In the rows, zero is written as 128.
Each path is a new rotation, seen through one point. The rows after it are directions, each followed by how far the rotation turns it, in degrees a step (0 if it stays put).
Each turn is a multiple of 5 degrees from 10 to 175, or 0.
Each row of a path follows its step; steps can be skipped.
path 1
step 1: [133 127 124 124 135 139 128 122 129 131 125 124 127 117 133 137 120 128
 128 140 122 129 135 122 138 123 125 139 126 120 120 137 124 123 129 117]
step 2: [122 133 131 125 124 118 128 126 125 131 126 137 136 115 137 124 127 117
 134 132 120 132 137 128 118 125 124 129 127 130 122 137 124 121 119 124]
step 3: [120 127 136 127 134 125 130 125 133 128 119 123 125 127 134 130 133 126
 137 133 124 123 128 143 125 124 132 135 123 135 114 126 145 125 126 131]
step 4: [123 123 128 119 121 130 120 128 125 127 126 121 128 139 136 121 135 128
 132 135 124 123 117 126 125 123 118 140 143 125 129 136 133 129 122 128]
step 5: [120 126 128 125 130 134 131 139 115 129 131 120 123 132 131 120 130 119
 130 118 134 126 136 141 132 122 126 135 132 120 122 132 120 130 133 123]
step 6: [133 127 126 121 121 131 137 116 139 123 130 127 123 125 130 125 134 125
 137 120 126 124 137 135 128 135 117 137 124 126 134 135 124 131 140 128]
step 7: [139 127 137 121 128 127 122 134 139 125 122 132 133 124 130 131 128 120
 119 136 118 122 135 138 132 130 120 131 135 123 124 118 120 125 134 123]
step 8: [130 128 142 123 135 124 129 132 128 122 115 127 134 127 118 122 123 127
 134 129 127 116 130 124 126 137 126 129 126 130 120 143 122 127 120 122]
step 10: [134 133 132 133 129 136 123 126 128 128 131 129 129 114 139 119 134 137
 128 131 132 128 131 134 130 130 132 134 145 125 122 141 133 128 126 133]
step 12: [117 124 144 130 131 129 133 127 135 125 128 125 127 125 137 133 132 133
 128 123 135 130 121 132 133 131 112 142 121 120 128 125 125 128 126 128]
step 13: [122 122 122 132 119 134 130 132 128 113 122 129 143 131 128 128 132 132
 122 127 120 122 134 131 128 126 124 141 130 122 124 127 116 122 124 135]
Directions:
[126 126 129 130 131 127 129 132 125 126 127 129 131 127 128 127 126 125
 129 129 129 128 129 130 124 126 130 124 131 130 130 132 124 130 129 128]	125
[129 132 128 126 130 125 130 128 127 127 130 130 131 127 124 131 123 130
 127 132 123 127 131 128 129 130 126 127 127 128 127 130 130 127 127 127]	55
[132 126 132 130 127 127 128 125 131 130 131 128 129 125 128 126 126 126
 130 129 127 134 128 132 126 128 126 126 127 129 127 126 127 125 130 126]	80
[123 128 128 131 131 126 126 126 130 128 130 128 128 128 133 129 127 127
 126 127 127 129 126 129 128 128 130 126 128 125 126 133 131 125 125 129]	45
path 2
step 0: [117 130 137 118 130 136 113 134 127 124 122 137 141 132 121 128 132 117
 127 139 123 117 125 123 133 126 124 124 129 131 130 124 120 134 116 124]
step 2: [132 133 120 115 123 135 118 127 134 144 124 132 126 127 135 129 118 139
 120 127 132 132 136 116 137 131 138 130 137 131 124 125 121 127 125 118]
step 3: [124 138 132 121 129 126 120 131 124 122 123 123 127 127 117 126 122 124
 130 141 129 121 125 134 131 124 108 127 130 123 146 128 121 116 131 127]
step 4: [132 133 123 128 138 127 119 120 137 122 135 126 122 138 143 117 132 135
 131 129 128 129 131 131 123 128 133 130 143 129 129 141 144 129 131 128]
step 5: [135 132 126 131 131 131 125 132 142 129 116 121 118 121 120 138 127 136
 126 139 127 116 127 129 134 124 137 128 131 129 120 114 117 126 130 119]
step 7: [123 123 135 133 134 135 128 121 144 125 121 117 121 129 136 120 133 143
 130 124 140 125 136 114 122 128 128 124 123 134 125 133 129 129 132 135]
step 9: [130 116 134 123 127 132 127 126 139 124 132 133 149 139 133 141 132 124
 126 130 139 127 128 136 120 136 121 122 126 134 131 127 138 123 133 135]
step 10: [131 136 137 138 135 119 127 128 117 126 130 116 131 124 130 127 128 144
 117 118 140 131 132 116 126 123 134 121 122 134 121 127 127 125 125 119]
step 11: [133 134 117 124 117 141 126 132 118 137 120 129 125 127 124 138 124 127
 121 128 139 132 128 139 133 129 128 124 121 111 133 127 137 125 131 137]
step 12: [134 120 135 127 129 124 127 114 129 124 131 125 138 141 130 133 136 125
 143 129 138 130 127 127 126 110 125 125 126 127 138 133 131 126 117 119]
step 13: [126 138 125 137 124 129 132 133 115 116 138 113 120 128 131 131 140 132
 121 132 127 125 119 127 134 130 142 120 129 128 122 125 135 139 132 126]
Directions:
[126 129 128 128 132 130 126 125 129 128 124 129 132 127 125 133 128 131
 131 129 128 130 128 127 127 125 128 128 128 131 128 130 124 131 130 130]	155
[130 128 129 127 127 126 127 130 129 130 131 128 125 127 129 129 135 130
 127 131 130 130 129 125 124 129 130 128 129 128 129 128 123 129 125 129]	135
[128 124 122 126 128 127 131 126 126 125 128 131 128 125 128 126 128 127
 127 127 125 128 128 129 124 127 128 132 123 129 127 129 125 129 129 127]	0
path 3
step 0: [134 125 136 130 136 135 125 132 132 137 132 123 131 127 129 118 134 139
 129 128 121 132 117 123 125 134 119 123 126 141 129 131 136 136 119 128]
step 1: [114 139 120 125 123 131 131 137 128 119 126 120 129 126 129 132 139 126
 133 134 124 133 133 123 129 123 133 126 132 135 120 123 136 118 125 123]
step 2: [128 136 136 125 123 128 135 131 127 140 122 118 129 140 129 129 129 140
 131 131 129 127 117 136 119 133 132 127 127 129 132 127 117 134 118 130]
step 3: [122 124 125 125 126 131 124 136 142 133 136 129 124 134 122 129 140 129
 118 134 118 129 138 119 124 127 120 133 135 133 130 127 126 122 125 123]
step 6: [130 132 131 131 133 130 124 122 138 129 133 118 133 122 125 121 132 141
 124 136 126 139 114 132 123 130 121 134 127 129 135 135 122 131 125 123]
step 7: [126 126 126 126 122 128 131 136 132 128 129 124 129 126 135 127 137 127
 123 133 130 134 139 125 123 139 133 121 128 133 114 128 144 120 127 118]
step 8: [128 134 130 123 124 136 131 137 126 128 121 120 136 123 125 134 131 149
 137 129 123 123 121 139 128 124 125 124 129 122 130 127 127 135 124 126]
step 9: [117 130 127 126 121 126 135 134 129 134 134 124 120 130 128 126 122 126
 121 132 118 133 126 121 118 137 114 134 137 132 122 125 123 121 126 121]
step 11: [124 126 127 129 123 124 129 138 118 134 128 118 130 124 123 133 134 130
 132 142 125 113 131 120 122 135 130 120 129 132 129 121 129 118 132 124]
step 12: [130 127 133 120 128 129 126 128 132 135 132 119 124 129 134 122 135 136
 141 127 115 136 114 129 129 124 125 137 132 134 137 137 129 132 124 124]
step 14: [124 133 137 118 123 135 129 132 130 134 120 117 134 130 133 126 138 137
 131 131 133 120 132 137 130 131 139 131 128 131 132 134 124 136 123 118]
Directions:
[130 127 129 124 126 123 134 131 129 130 130 131 127 129 130 127 128 126
 130 127 130 132 126 129 128 128 130 128 124 126 127 131 129 127 127 128]	140
[127 127 129 130 127 127 128 130 130 126 128 128 126 129 132 129 131 124
 128 128 128 127 130 125 128 124 126 125 130 126 126 128 125 124 130 122]	175
[131 126 125 127 128 126 130 123 134 130 129 125 127 127 126 127 128 128
 126 126 126 128 127 124 132 128 125 127 130 128 125 128 127 128 124 128]	115
[131 127 130 129 127 126 130 130 128 125 127 124 127 126 129 129 130 127
 127 126 130 130 129 131 129 130 133 126 133 127 128 121 129 129 128 131]	120
path 4
step 0: [129 126 132 135 128 135 129 128 132 127 121 122 135 132 146 125 136 123
 118 116 126 138 130 132 120 133 129 126 124 129 116 115 124 117 139 135]
step 1: [127 137 128 126 118 118 141 115 126 124 136 112 127 125 117 137 136 134
 132 123 121 136 124 126 131 126 117 132 123 125 123 125 126 125 139 133]
step 2: [121 132 123 140 127 113 123 130 119 118 132 124 126 131 119 124 133 130
 122 120 139 111 129 125 133 121 133 128 115 132 126 131 132 127 118 126]
step 4: [137 127 125 115 132 131 131 118 139 140 135 133 117 135 126 130 135 136
 130 129 127 125 128 125 125 123 136 128 127 142 140 125 131 117 139 131]
step 5: [123 136 142 117 128 131 127 114 118 137 130 124 128 122 129 120 118 138
 128 132 134 117 123 120 135 132 136 138 132 131 124 128 123 126 115 122]
step 6: [130 134 131 130 125 137 129 144 132 126 134 134 134 123 131 124 126 121
 124 128 133 115 135 134 134 145 121 124 132 135 131 125 111 131 122 135]
step 7: [139 125 137 132 126 139 130 134 132 131 127 128 114 142 126 134 140 128
 131 135 120 132 119 131 129 130 123 132 131 131 124 133 126 149 130 134]
step 8: [137 140 134 139 131 116 116 133 130 134 124 132 130 129 123 116 127 136
 127 125 121 135 123 118 134 121 131 137 136 117 136 135 129 129 136 122]
step 9: [129 123 120 127 129 124 130 135 138 123 114 119 138 120 133 114 129 123
 130 127 124 128 120 122 140 134 133 114 136 121 122 121 135 126 119 128]
step 12: [120 122 131 126 125 130 123 124 128 120 121 137 144 123 122 121 117 122
 127 122 127 133 130 150 131 120 126 129 137 138 131 134 130 124 125 125]
step 13: [115 114 131 122 135 133 132 135 141 134 141 118 136 142 124 133 126 120
 122 134 128 142 130 133 127 131 136 126 123 129 125 127 125 124 133 129]
Directions:
[131 127 125 128 126 125 129 129 129 124 131 128 125 128 128 125 132 130
 129 128 129 129 125 127 124 128 128 125 129 124 130 128 129 127 124 123]	55
[127 125 125 133 128 124 128 130 131 129 127 130 129 128 126 129 131 132
 127 129 128 129 127 126 132 129 126 131 127 125 124 130 129 127 128 133]	55
[132 126 129 126 133 127 130 126 130 129 129 126 127 131 126 130 130 128
 127 130 125 126 130 132 126 128 126 124 130 126 125 127 125 128 130 130]	115
[127 130 127 128 129 130 125 129 126 128 125 134 127 132 127 128 129 127
 129 127 132 128 125 126 124 126 123 125 127 129 128 128 126 130 128 130]	90
[130 130 126 128 128 130 135 126 125 127 129 127 132 128 129 125 125 131
 129 130 128 128 128 124 128 129 127 127 124 128 127 125 126 128 127 129]	80
path 5
step 0: [134 118 133 134 134 129 130 127 135 125 115 129 131 112 120 125 129 122
 134 130 121 121 127 124 119 134 129 130 125 134 129 137 129 119 129 136]
step 3: [130 135 130 132 131 144 131 120 130 130 116 135 119 128 122 135 125 121
 137 125 126 122 119 128 133 122 118 121 127 131 128 133 119 133 128 122]
step 5: [121 128 128 118 128 117 134 133 116 130 133 129 125 126 135 121 131 129
 122 131 137 123 135 121 137 130 121 127 126 123 133 118 119 133 127 138]
step 7: [119 128 141 136 132 132 126 132 133 128 123 119 130 135 127 124 130 126
 127 125 133 122 119 137 117 136 131 141 133 121 125 130 136 129 132 131]
step 8: [128 120 130 119 127 123 123 131 133 129 124 122 123 118 132 122 134 124
 125 139 118 125 134 133 133 115 139 133 132 120 132 126 129 124 134 132]
step 9: [128 122 130 130 120 131 130 137 122 122 134 133 125 130 126 132 137 128
 126 131 128 148 127 130 124 115 124 126 124 135 128 136 119 122 129 123]
step 10: [141 131 130 136 132 143 126 128 137 124 126 136 134 137 134 117 118 134
 124 122 134 132 124 122 122 121 133 128 129 131 126 126 129 134 131 127]
step 11: [136 133 139 127 132 124 130 123 130 130 124 116 132 127 124 137 119 132
 125 138 123 122 132 130 138 121 125 119 132 127 126 119 134 139 129 124]
step 12: [138 132 122 125 129 122 136 118 125 127 137 124 126 128 129 127 143 138
 133 135 127 135 129 126 128 135 116 121 135 123 130 132 127 119 121 127]
step 13: [127 137 112 127 138 124 127 124 129 132 127 125 125 131 126 121 127 123
 124 117 147 135 126 132 122 129 129 127 124 136 132 122 126 130 126 137]
step 14: [122 120 128 122 129 127 136 128 134 130 134 118 133 127 134 137 117 118
 128 121 122 119 132 131 117 131 137 125 124 128 124 131 132 136 118 132]
Directions:
[125 128 131 121 126 129 127 127 127 129 128 125 129 128 127 126 125 127
 124 131 126 129 129 126 130 129 131 125 128 128 130 131 127 132 128 130]	120
[134 135 126 125 129 129 130 128 124 129 128 127 128 129 130 132 126 129
 129 127 130 126 128 129 129 128 126 128 128 125 127 129 125 128 127 130]	45
path 6
step 0: [133 125 129 119 131 142 122 129 137 133 124 134 133 134 126 129 138 126
 139 130 134 116 120 133 120 124 120 133 127 128 137 135 124 128 127 139]
step 1: [117 126 122 131 131 131 126 134 123 131 118 129 120 127 131 126 126 118
 127 126 147 127 125 119 121 132 137 121 139 126 119 129 135 127 119 134]
step 2: [136 132 134 120 127 128 141 127 116 120 127 139 127 120 124 139 116 122
 134 121 135 124 133 136 135 131 128 134 125 136 124 128 136 130 127 123]
step 4: [134 122 130 130 133 127 119 130 125 131 126 130 126 115 139 130 127 142
 121 119 123 126 135 114 123 126 129 115 125 125 118 122 133 131 120 129]
step 5: [124 127 139 118 129 124 129 121 133 135 131 130 141 126 140 128 126 127
 135 127 115 121 128 131 134 122 131 137 130 130 134 134 139 117 119 121]
step 6: [121 135 130 126 129 126 117 127 135 128 119 131 130 125 137 119 135 113
 138 138 129 126 128 130 124 119 128 127 125 129 121 126 114 135 130 137]
step 9: [109 128 127 138 133 125 133 138 121 132 128 126 133 124 129 136 130 120
 120 122 127 141 134 125 118 126 127 128 125 118 121 124 121 131 132 134]
step 10: [131 120 126 122 118 119 133 136 128 122 132 133 126 120 130 135 134 139
 123 118 115 123 137 136 143 122 127 127 133 127 120 123 131 132 127 122]
step 11: [135 131 124 130 130 118 123 119 136 132 137 126 144 137 133 124 136 135
 134 132 124 139 125 145 129 125 131 128 127 123 131 127 128 125 119 132]
step 12: [132 115 131 124 126 123 122 129 131 132 124 117 124 131 138 125 138 116
 116 129 131 122 126 125 115 126 134 120 115 130 126 123 122 134 126 130]
step 13: [125 122 134 121 116 125 139 125 118 125 123 126 127 126 124 118 138 127
 129 123 129 123 118 130 128 125 131 135 143 139 139 131 128 122 124 122]
Directions:
[127 126 130 125 130 129 128 128 127 125 127 131 128 130 125 126 129 127
 127 131 133 127 131 125 128 129 131 132 131 128 128 130 125 126 129 131]	55
[130 130 126 126 127 126 129 126 130 128 123 129 128 128 125 127 129 134
 129 128 128 128 128 130 130 127 124 126 131 125 128 128 126 130 133 131]	100
[133 132 127 127 128 127 127 130 130 127 130 127 127 128 127 128 126 127
 129 133 130 130 131 133 131 128 133 127 128 130 126 125 127 131 127 126]	85
path 7
step 0: [122 125 123 133 129 115 131 136 135 118 130 131 128 124 121 137 113 132
 117 140 127 133 137 133 128 129 118 126 130 119 120 134 136 131 140 123]
step 1: [125 127 129 117 130 139 122 127 143 131 122 122 142 137 134 122 137 133
 112 139 127 141 126 130 128 131 128 135 127 125 121 126 130 122 134 136]
step 3: [121 136 120 127 120 134 116 126 124 126 123 123 129 126 129 125 120 125
 137 116 133 124 116 128 138 129 121 125 112 138 129 129 127 123 133 112]
step 4: [127 113 122 125 127 132 132 135 125 118 143 123 122 132 121 131 118 125
 122 123 135 124 138 137 126 133 126 127 138 127 130 120 141 125 131 111]
step 5: [129 130 134 122 133 131 123 134 144 124 115 131 129 147 124 127 130 124
 128 121 130 131 134 143 119 122 137 129 131 127 116 130 135 131 134 135]
step 6: [127 129 148 122 126 123 132 134 136 129 128 133 124 124 120 127 130 127
 126 139 134 126 111 119 131 133 125 121 142 124 119 140 122 124 131 130]
step 7: [124 135 129 122 123 130 125 113 129 122 123 120 140 117 129 145 128 128
 127 129 134 135 120 124 123 128 126 135 117 124 125 133 116 130 129 112]
step 8: [129 118 130 133 125 130 129 118 127 122 130 129 134 118 130 127 120 132
 121 135 131 131 140 140 134 143 126 118 121 138 122 120 140 121 119 122]
step 9: [133 136 128 132 132 145 118 139 127 129 123 133 132 141 119 128 119 137
 124 130 140 126 128 141 134 121 127 141 123 130 130 125 134 124 128 137]
step 10: [126 124 131 133 128 120 139 141 138 119 134 126 129 143 123 121 129 114
 122 128 132 119 119 121 133 123 129 129 128 132 129 136 122 110 127 126]
step 14: [131 139 132 125 123 146 132 129 137 125 134 129 127 130 128 119 131 118
 128 126 129 125 113 132 135 139 137 118 127 141 128 125 120 117 127 120]
Directions:
[131 127 129 130 127 124 128 132 128 128 130 127 126 131 127 128 127 123
 128 124 130 131 127 133 127 128 124 127 128 128 132 126 127 128 129 130]	65
[128 128 127 131 128 129 127 133 127 131 131 128 125 130 127 129 126 127
 126 124 129 127 130 125 126 124 132 127 127 130 123 129 130 127 126 126]	65
[122 130 129 131 125 126 127 130 124 128 127 125 128 127 131 132 129 128
 130 128 125 127 127 131 127 129 128 127 129 127 129 130 126 125 126 124]	90
path 8
step 0: [124 136 132 115 144 132 136 130 120 131 134 128 119 129 123 133 131 128
 131 129 131 124 134 137 124 117 134 125 136 125 125 132 124 110 118 126]
step 1: [125 128 133 119 139 133 124 125 122 131 127 124 123 128 133 140 125 126
 127 123 120 128 127 125 139 138 123 111 130 120 127 137 127 138 118 143]
step 2: [134 126 125 121 136 141 135 138 134 133 123 120 124 118 136 134 134 139
 115 121 134 122 126 132 119 141 132 129 126 127 127 130 127 116 127 131]
step 3: [149 130 137 119 137 127 128 138 118 123 131 120 124 125 122 125 125 130
 128 133 128 121 131 111 135 132 126 118 129 126 126 123 133 122 131 129]
step 4: [129 129 137 127 140 129 127 125 119 127 127 126 123 121 136 136 125 114
 120 135 129 120 128 140 125 136 116 134 141 136 128 133 137 121 130 126]
step 5: [131 118 132 127 140 124 119 127 127 116 129 137 125 137 132 130 135 138
 115 122 131 123 135 121 133 135 134 121 145 131 125 134 120 126 124 125]
step 7: [128 120 137 132 138 117 140 131 123 138 139 123 121 126 136 132 137 135
 122 134 121 120 143 128 139 132 132 123 124 127 129 133 131 126 133 138]
step 9: [133 125 126 124 131 126 118 142 129 120 129 130 126 131 136 128 129 131
 127 123 119 128 142 132 133 139 118 115 121 139 136 127 136 117 122 128]
step 10: [125 133 132 135 140 137 121 131 124 135 132 131 119 133 133 118 131 135
 131 122 128 115 122 125 128 134 118 129 131 134 129 130 130 123 150 129]
step 12: [121 147 135 123 140 131 130 127 122 124 125 137 136 128 133 123 134 134
 137 127 127 128 143 139 130 134 129 125 135 125 128 139 135 133 129 131]
step 14: [125 125 135 123 127 138 123 135 119 141 123 128 131 122 130 133 126 142
 141 132 132 127 131 122 126 132 130 120 127 122 141 140 130 116 133 132]
Directions:
[128 129 129 130 128 128 126 130 128 124 128 129 128 127 124 126 128 131
 128 131 128 130 127 124 124 127 132 128 127 126 129 131 130 123 123 127]	125
[126 132 131 128 128 130 132 127 129 127 132 126 129 131 129 129 129 130
 126 126 125 129 128 129 126 128 133 127 126 124 126 128 128 132 127 131]	65
[132 127 128 126 126 128 129 130 122 127 128 127 128 125 129 132 130 125
 125 125 130 129 124 127 129 129 131 129 131 126 127 131 129 129 127 125]	25
[130 127 121 132 128 131 127 130 127 130 129 128 126 131 129 129 125 131
 128 127 126 130 127 127 126 132 128 127 130 125 132 128 125 128 130 129]	90
[130 131 129 127 128 128 124 129 126 127 127 126 126 130 125 130 130 131
 128 130 129 125 125 129 130 125 129 128 129 128 130 122 124 130 126 128]	140
[127 128 128 129 133 125 128 124 125 131 126 124 130 127 129 128 125 126
 128 131 124 129 127 129 126 126 132 125 130 130 131 128 127 128 129 125]	100
